(in the rows, 128 means zero)
One turn moves every row onto another: examples first, then more rows asked:
Q_124: [112 114 122 152 132 132 158 141  96 111 116 148 129 159 136 129 136 130
 132 123 171 114 119 139 108 134 147]
Q_490: [131 167 142 124  82 127  91 114 128 127 131 149 104 160 128 141 126 131
 134 108 145 149 141 121 117 123 119]
Q_464: [138 144 141  98 115 165 161 116 137 133 146 111 124  99 159 112 109 122
 113 125 143 158 135 113 133 139 118]
Q_171: [142 144 149 142 112  93  98 121 123  97 104 139 112 120 125 159 120 115
 161 137 139 146 127 117 122 114 120]
Q_153: [126 141 111 120 106 121 153 117 141 136 138 134 140 127 159 104 133 136
 113 111 180 142 108 104 118 119 138]
Q_798: [159 111 139 109 106 152 122  91 151 157 141 100 122 123 108 121 119 111
 121 135 106 141 141 111 136 135 119]
Q_878: [129 138 148 130 111 131 109 134  99  96 125 140 117 117 112 156  99  87
 140 142 131 153 157 124 142 114 137]
Q_188: [123  90 120 152 140 100 130 123 125 114 105 126 126 161 108 122 141 144
 153 136 127 116 117 128 110 142 152]
Q_273: [151 108 128 121 122 153 125  95 142 140 137  86 119 114 104 106 118 126
 120 142 108 139 138 120 155 124 109]
Q_935: [108 162 141 132 110 138 114 127 114  91 112 147 106 146 140 150 111 120
 162 135 137 144 152 140 122 131 111]
Q_348: [145 104 133 112 117 131 110 108 160 161 131 104 113 124 106 119 136 111
 126 141 106 136 133  97 150 130 123]
Q_390: [135 133 143 104 107 165 152 119 127 130 165 111 152  99 150 108 117 110
 117 108 144 144 146 103 136 127 127]
Q_98: [153 102 141 119 116 149 117 102 141 136 150  89 142 104 116 121 131  94
 130 130 113 138 152 111 141 124 123]
Q_519: [119 166 153 132 107 140 113 134 113  93 106 146 103 137 145 143 106 131
 156 133 144 144 141 139 117 137 113]
Q_957: [130  75 137 148 145 142 130 125 126 124 122 109 111 135 102 114 114 123
 145 151  92 133 148 124 133 139 135]
Q_485: [126 131 155 140 115 127 102 140 100 102 118 138 113 114 104 152 106  93
 133 145 147 149 161 128 144 119 134]
Q_832: [100 127 118 140 133 134 163 145 112 118 123 155 119 146 138 103 115 115
 126 117 169 129 116 142 108 125 151]
Q_232: [138 155 148 106  85 114  98 130 114 106 138 131 135 125 109 159 115 115
 127 124 128 142 151 100 145 125 145]
Q_19: [124 145 116 109 104 106 152 120 162 136 135 132 142 123 149 106 128 121
 127  99 163 146 105 102 117 115 129]
Q_773: [136  82 143 151 153 139 128 110 128 115 128 110 119 116 113 135 134 113
 155 147  97 127 154 131 129 133 126]
Q_207: [121  88 145 141 152 139 142 141 124 124 120 133  96 128 108 122 114 128
 146 148  91 123 142 117 135 140 142]
Q_431: [160 112 137 112 104 154 122 110 155 151 139  90 132 117 122 126 131 108
 116 133 114 143 142 105 143 131 109]
Q_724: [128 142 110 126 113 121 164 113 132 120 146 125 142 111 141 103 121 143
 111 107 175 140 108 115 128 102 126]
Q_147: [130 108 128 128 129  98 128 129 123 122 104 131 129 163 108 123 138 136
 149 128 129 106 100 124 113 149 162]
Q_119: [138 135 129 102 118 154 160 104 131 128 144 100 138 102 142 100 115 127
 119 122 146 160 131 105 158 126 107]
Q_448: [137 147 140 134 103 100  98 117 127  92 109 136 121 127 120 162 113 106
 166 137 126 144 133 126 121 112 122]
Q_305: [132 146 117 119 118 107 150 120 140 128 144 127 130 114 161 122 134 132
 113 111 178 140 102 114 110 111 131]
Q_446: [116  95 133 140 134 100 132 123 117 113 114 118 135 160  97 135 137 142
 156 129 132  97 123 122 113 146 144]
Q_792: [119 170 130 125  86 121  95 115 130 118 133 152 107 156 131 154 130 133
 137 116 140 138 146 121 121 115 121]
Q_927: [129 104 130 150 144 118 128 107 120 109 110 127 127 150 123 138 155 145
 159 138 126 100 124 141 109 149 143]
Q_536: [111 160 145 120 100 136 121 138 109 106 152 159 108 130 133 155 109 135
 127 114 130 150 166 103 137 117 132]
Q_101: [112 134 137 101 117 165 154 133 149 139 137 113 126 102 145 101 108 111
 119 130 139 150 151 111 147 138 115]
Q_35: [153 100 137 114 112 145 120 106 150 147 137  90 130 117 116 107 120 115
 127 139 104 147 139  94 146 132 123]
Q_853: [141  78 145 146 139 153 137 124 129 132 127 115 109 130 108 138 125 120
 139 144  89 133 155 119 137 136 120]
Q_316: [131 140 116 132 104 117 156 130 132 128 139 136 143 132 156 124 137 129
 118 102 181 130 104 112 106 109 130]
Q_434: [136  90 132 149 132 111 132 127 121 115 107 125 131 158 104 145 143 145
 151 135 115 103 124 125 113 146 142]
Q_333: [127  77 148 144 143 143 144 113 123 130 133 124 108 137  94 128 109 124
 152 138  92 130 156 115 129 136 126]
Q_709: [114 150 156 130  96 136 121 141 118 114 151 156 108 127 121 144 103 134
 128 103 128 160 172 104 130 118 123]
Q_411: [131 145 125 124 105 132 152 112 127 129 161 144 144 125 161 115 136 138
 120  94 167 126 114 107 109 115 141]
Q_665: [111 122 109 140 133 123 163 116  95 111 127 142 131 156 125 106 135 143
 124 114 178 132 111 137 124 126 146]
Q_133: [124 104 121 147 139 112 143 116 111 104 112 122 128 157  96 118 131 166
 142 128 125 106 115 138 120 141 146]
Q_452: [133 138 135 109 108 162 166 133 139 129 148 112 140 105 166 115 118 116
 114 114 152 155 136 107 133 127 108]
Q_642: [ 98 120 119 142 143 121 153 136  97 113 127 137 121 148 137 122 135 127
 128 125 185 118 119 139 112 128 145]
Q_667: [133 144 158 110  90 108  98 133 119 108 129 126 140 126  99 155 121 120
 133 118 134 146 160  97 146 134 137]
Q_590: [132 129 131 111 109 164 155 123 142 140 149 112 131  99 155  96 105 122
 110 126 143 155 138  97 140 124 122]
Q_459: [100 121 113 146 135 124 160 135 113 111 116 147 127 149 146 108 130 144
 130 125 173 124 117 136 106 134 151]
Q_847: [137  82 133 144 152 136 138 104 118 120 126 115 105 140  97 118 125 143
 147 139  93 138 136 123 142 133 121]
Q_253: [113 128 122 150 133 139 148 117 104 117 133 157 122 152 151 122 145 143
 134 119 166 110 119 142 101 133 149]

Q_333 goes to Q_798
Q_724 goes to Q_665
Now these:
Q_434 goes to Q_853
Q_188 goes to Q_957
Q_927 goes to Q_773
Q_232 goes to Q_536
Q_19 goes to Q_832
Q_709 goes to Q_490

